First come named turns, each shown by rows before and after it. For each pair of rows after them, which turns, in which order, take the first row to the second? The first pair is done for you.
Q:
[-2.77 -1.77  1.19 -0.97  3.61 -4.95 -0.45 -3.06  2.65  0.77] |-> [-2.23 -1.03 -0.06 -1.01  2.89 -4.91 -1.20 -4.21  2.81  1.23]
[ 4.76  3.34 -1.32  4.33  0.16 -1.03 -2.04 -1.81 -2.13  0.09] |-> [ 3.46 -0.40  2.52  4.16  2.08 -1.72  1.43  1.39 -4.51 -0.66]
[-0.19  0.12 -1.28  1.13 -0.34 -2.96  0.84 -1.83 -2.26  2.30] |-> [-1.51 -0.83  3.48  0.73  1.57 -1.85  1.40  1.22  0.88 -0.21]
F:
[ 0.31 -1.15  1.01 -0.11  1.76 -0.75 -0.30  1.77 -0.67 -0.82] |-> [ 0.47 -1.22  0.68  0.03  1.82 -1.02 -0.09  1.71 -0.79 -0.80]
[-1.61 -1.95  1.83 -2.70  1.52 -1.12  0.63  1.37 -0.29  0.39] |-> [-1.66 -1.82  0.24 -1.69  2.26 -1.94  0.88  0.89 -1.58  1.01]
[ 0.17  0.41 -1.25  3.55 -1.11 -1.03  0.10 -0.96 -1.77  1.58] |-> [ 0.85 -0.30  1.25  1.30 -3.45  2.04  0.12  1.12 -0.39  0.44]
[-0.05  0.40 -2.51 -1.70 -1.04  0.73  0.02 -1.15 -3.65  0.85] |-> [-0.52  0.56  1.92 -3.49 -2.09  1.65 -0.80 -0.28  0.79 -0.52]
C:
[ 0.74  2.51 -2.68  2.45  1.08 -1.74 -0.95 -1.60  0.09  0.45] |-> [ 0.63  2.04 -3.63  0.93  0.17 -1.84 -0.73 -2.20 -0.60  1.10]
[ 1.14  2.15  1.35  1.50 -3.92 -3.45 -2.10 -2.65  2.82  1.64] |-> [ 1.28  2.26  1.25  2.11 -3.85 -3.32 -1.97 -2.46  2.55  1.45]
[ 3.91  2.03  2.49  1.26 -4.65 -0.29 -1.24  1.05  0.13 -0.02] |-> [ 3.56  1.35  1.59 -0.44 -5.67 -0.44 -1.07  0.10 -0.32  0.67]
[ 1.38  0.90  0.17  1.07 -2.94 -0.01  0.38  0.60 -1.85  1.28] |-> [ 0.19  0.21  0.00 -1.56 -3.52 -0.28  0.81 -0.56 -1.10  1.41]
B:
[ 1.42  0.54  0.54 -0.98 -2.60  1.75  0.47  0.46  0.37  0.37] |-> [ 1.75  2.02 -0.95  1.01 -1.85  0.84 -0.30 -0.32  0.47  0.72]
[-0.36  1.27  0.43 -1.30 -0.11  2.48 -1.16 -0.41  1.24 -1.14] |-> [-0.06  2.35  0.17  0.99  0.62 -0.76 -1.34 -2.04  0.78  0.07]
[-1.22 -0.16  0.29 -2.70 -0.67 -1.31  1.52  0.09 -2.61  0.95] |-> [-0.82  0.87 -2.16 -2.31  0.00  1.83  0.31  0.71 -2.47  0.14]
[ 0.08  0.30 -1.34 -2.85 -2.51  2.18  0.19 -0.67 -0.91  1.98] |-> [ 0.47  1.89 -2.70 -0.40 -1.71  0.72 -0.55 -1.66 -1.11  2.70]
P:
[-0.29  0.49  0.41 -0.39  0.68  3.25 -0.98  1.07  2.80 -1.20] |-> [-0.63 -0.26  0.37 -1.29  0.58  3.51 -0.45  1.32  2.29 -1.10]
[ 0.13 -0.88  0.34  0.47  1.72 -1.81 -0.76  0.01  0.41  1.20] |-> [ 1.01  0.24 -0.70  1.25  1.48 -1.16 -1.64 -0.19  0.81  1.09]
[ 1.46  0.16  0.63 -0.76 -3.89 -1.23 -0.52 -1.16 -0.52  1.91] |-> [ 1.16 -0.32  1.29 -1.53 -3.48 -1.61  0.07 -1.04 -0.69  1.75]
[ 2.33  1.00 -3.76  1.38 -4.20  1.99 -0.42 -0.08 -1.50  1.04] |-> [ 0.60 -2.29 -2.22 -1.87 -4.30  1.54  1.89  0.85 -3.03  0.98]
Pairs:
Each pair is 2 to 3 turns apart.
[-0.01  1.99  0.66  1.22 -0.03 -0.80 -1.13 -0.53  0.55  0.01] |-> [-0.25  1.22  0.71 -0.52 -0.51  1.71 -1.33  0.52  1.01 -0.90] | B then B
[-1.41  0.05  0.93 -1.31  3.37  1.45 -0.39  2.24  6.14 -2.70] |-> [-0.52  0.95 -1.26 -1.79  1.75  3.72 -1.35  2.08  5.63 -2.49] | P then P
[ 4.06  1.07 -0.77  0.02 -2.45  1.58  1.20  0.75 -2.12  1.35] |-> [ 4.04  2.86  1.23  0.69 -1.90  1.16 -0.30  0.51  1.69  0.51] | B then Q then Q
[ 0.86 -0.58  0.86 -1.67 -3.69 -2.50  0.55 -2.39  1.99  2.82] |-> [-0.66 -0.70  0.52 -2.86 -1.97 -1.99  0.08 -2.53  3.94  1.99] | F then B then F
[ 0.30 -0.15 -2.06  1.83  3.23  1.76  0.33  1.29 -1.52 -0.08] |-> [ 0.04 -1.38  3.65  0.77  1.34 -2.10  1.61  0.92  0.76  0.36] | F then B then B
[-1.70 -0.11  0.42  1.73  4.32  0.35  0.83  2.52  0.74 -0.03] |-> [-0.50  1.48 -0.30  3.14  3.55  0.61 -0.34  1.69  1.01  0.23] | B then P
